data =
[[ -4   0 -23 -16  -6   3   8]
 [ -1   0 -17 -41 -40 -16 -20]
 [-31  11   7  25  26  13  15]
 [-17  32  13   7  22  32   8]
 [ -9  26 -10  23   5   9  -8]
 [-17 -25   5  18   3 -29  26]
 [ 30  -3  -9  -1  10  -4  23]
 [-32  45  -8  -9 -11 -11  -9]
 [ 14 -29  13  33  35   1  11]
 [ 22  12   9   5  10  32 -11]
 [-20 -11  12 -13  25  15  21]
 [ 22 -42 -16   1  -7 -19  20]
 [ 10   1  21 -32 -26 -20  -8]
 [ -4 -24  -9  18 -11 -13  27]
 [ 12   9 -10  -2  42  41 -21]
 [-28  16   1  -5  35   9  33]]
Give the 3rd smallest entry.
A: -40
Give the 5th-last entry, reading row by row.
A: 1
The entry in the bottom-left corner -> -28
The second entry in reading order is 0
Give the entry directly above -41.
A: -16
The smallest entry in the last column is -21
Give the smallest entry in the first column.
A: -32
The 3rd largest entry is 41
Give the entry just right of the smallest entry.
A: -16
Give the 2nd entry on the main diagonal.
A: 0
Give the first entry on the diagonal from the top-right corner.
A: 8
Give the entry in the top-left corner.
A: -4
The last entry, reading row by row is 33
Give the 3rd entry from the end, reading row by row.
A: 35
Give the bottom entry of the column that holds the largest entry.
A: 16
Give the entry just right of 45.
A: -8
The third entry on the main diagonal is 7
Give the 2nd-last entry, reading row by row.
A: 9
The smallest entry in the first row: -23
The 2nd entry on the diagonal from the top-right corner -> -16
Give the fifth entry, reading row by row.
A: -6
Give the 3rd entry on the diagonal from the top-right corner.
A: 26
The entry just right of -31 is 11
Give the 2nd smallest entry.
A: -41
Give the second largest entry.
A: 42

Questions about the table below. Rows and columns are numbered from 1.
1) The entry at row 1, column 2?
2) The entry in the top-right corner?
3) The entry at row 1, column 3?
4) The bottom-right entry?
5) The entry in the top-left corner?
6) The bottom entry of the column that holds the smallest entry?
7) The entry just left of 66?
8) The entry directly above 195?
[[111, 136, 224, 45, 186, 136, 137, 246, 95, 69, 223, 241, 163, 147, 131, 83],
 [164, 199, 173, 41, 65, 182, 228, 100, 50, 195, 66, 74, 209, 182, 135, 241]]
1) 136
2) 83
3) 224
4) 241
5) 111
6) 41
7) 195
8) 69

-3.08  -3.20   2.74   1.86   1.82  -4.33
Report the 1st entry.
-3.08
Report the entry just right of the largest entry.
1.86
The 5th-last entry -> -3.20
Report the second-last entry.
1.82

A =
[[ 1.52 -1.74 -0.13 -3.67 -1.93  0.16  5.56 -3.18]
 [ 2.86 -2.53  0.37 -1.53 -0.55 -1.60  2.18 -1.34]
 [ 3.15  0.88 -0.79 -2.39  0.56 -1.60  1.11 -1.76]
 [ 3.40 -3.12  0.16 -2.31 -1.59 -0.23  4.10 -1.25]
 [ 1.08 -0.95 -1.75 -1.41 -1.45 -0.09  1.07 -1.56]
 [ 3.40 -0.14  0.24 -1.95 -0.78 -1.26  2.74 -3.80]]
The entry just left of -0.79 is 0.88
The first entry in the row that holds the largest entry -> 1.52
What is the smallest entry in the first column?
A: 1.08
The first entry on the diagonal from the top-right corner: -3.18
What is the 2nd entry on the diagonal from the top-right corner?
A: 2.18
What is the bottom-left entry?
A: 3.40
What is the entry just left of 0.88?
A: 3.15
What is the third entry in reading order?
A: -0.13
The entry in the bottom-right corner is -3.80
What is the entry just left of 2.18?
A: -1.60
What is the fourth entry in reading order?
A: -3.67
The entry just left of -1.56: 1.07
What is the 3rd entry on the main diagonal?
A: -0.79
What is the maximum?
A: 5.56
What is the entry directly below -3.12?
A: -0.95
What is the entry just left of -1.59?
A: -2.31
What is the entry directly below 1.52?
A: 2.86
The entry directly below -1.34 is -1.76
The entry just left of the largest entry: 0.16
What is the largest entry in the last column?
A: -1.25
The third-last entry, reading row by row is -1.26
What is the entry directly above -0.23?
A: -1.60
The entry just right of -1.41: -1.45
The fifth entry in reading order -> -1.93
What is the entry just right of -1.59?
A: -0.23
The second largest entry is 4.10
